(in the rows, 128 means zero)
A single turn carries every row of the set below to another of its rows. Some are shown first; where does it send the rows asked next?
B: [118 137 169 135 126 126 168 124 146 126 142 126 118 160 145 108 126 126
 139 150 147  98 136 124 110 137 140]
V: [164 127 122 103 100 152 136 108 149 106 148 150  97 120 131  96  96 101
 126 140 129 140 144 139 119 139 164]
Z: [138 117 121 112 109 135 142 117 135 131 172 112  87 133 139 127 120  97
 110 100 129 138 141 145 135 133 123]
T: [121 125 157 119  75 127 128 120 141 132 134 120  94 116 158 126 140 119
 154  87 142 150 120 127 104 117 147]
D: [157 116 149 124  70 122 133 125 131 107 115 161 104 116 127 135  96 113
 112 115 136 129 146 126 107 127 114]
P: [149 153 103 101  97 129 146 128 158  88 134 121 116 118 153 109  95 107
 133 125 128 146 153 145 129 152 160]
Y: [137 143 153 138 118 124 147 132 134 130 125 135 125 147 141 114 123 116
 174 118 150 117 119 115  81 150 140]
W: [109 110 131  98 107 104 158 130 145 111 126 145 106 142 145 105  93 116
 109 133 141 100 162 144 136 144 149]
Q: [124 160 137 130 135  96 142 140 184 132 113 123 109 127 148 124 127 139
 124 124 159 122 127 133 125 149 152]
M: [145 125 120 118 117 126 149 123 146  93 119 151  93 113 161 120  85 115
 124 151 135 161 148 135 126 128 165]
X: [130 131 129 119 102 100 142 141 141 122 119 129  95 128 163 110  82 111
 153  80 154 157 130 129 111 137 146]
G: [119 147 126 128 127 110 132 145 166 147 103 145 128 122 137 137 114 128
 147 136 168 120 144 136 125 149 157]
H: [147 121 139 148 101 134 141 150 141 106 107 129 151 145 155 129 139 122
 113 134 134 112 134 113 100 133 122]
C: [135 111 129 144 131 141 137 145 134 122 145  99 141 142 148 128 140 114
 122 128 151 141 126 110 109 133 134]
F: [ 98 108 126 102 108 111 135 126 142 124 147 105  96 126 167 123 154 118
 132 107 132 124 132 142 123 130 159]
S: [174 120 129 133 107 137 126 117 174 152 137 143 124 124 144 118 147 130
 113 121 151 109 143 140 110 141 122]
J: [110 108 155 116  62 107 124 139 142 110 106 141 121 110 149 133 118 136
 143 122 151 128 144 121 103 114 149]
R: [164 125 161 134 117 147 124 108 161 149 128 132 128 112 141 126 137 123
 108 114 175 135 136 124 122 141 128]
U: [110  93 149  99  83 118 136 112 140 118 143 141 107 119 139 129 144 131
 125 137 136  94 157 140 110 130 141]
A: [169 142 138 116  96 136 157  96 147  99 141 138  97 109 169 119  94 114
 137 126 133 153 161 144 120 138 136]

P moves to V
H moves to Y
Z moves to W
Now find these:
F moves to U
Q moves to S

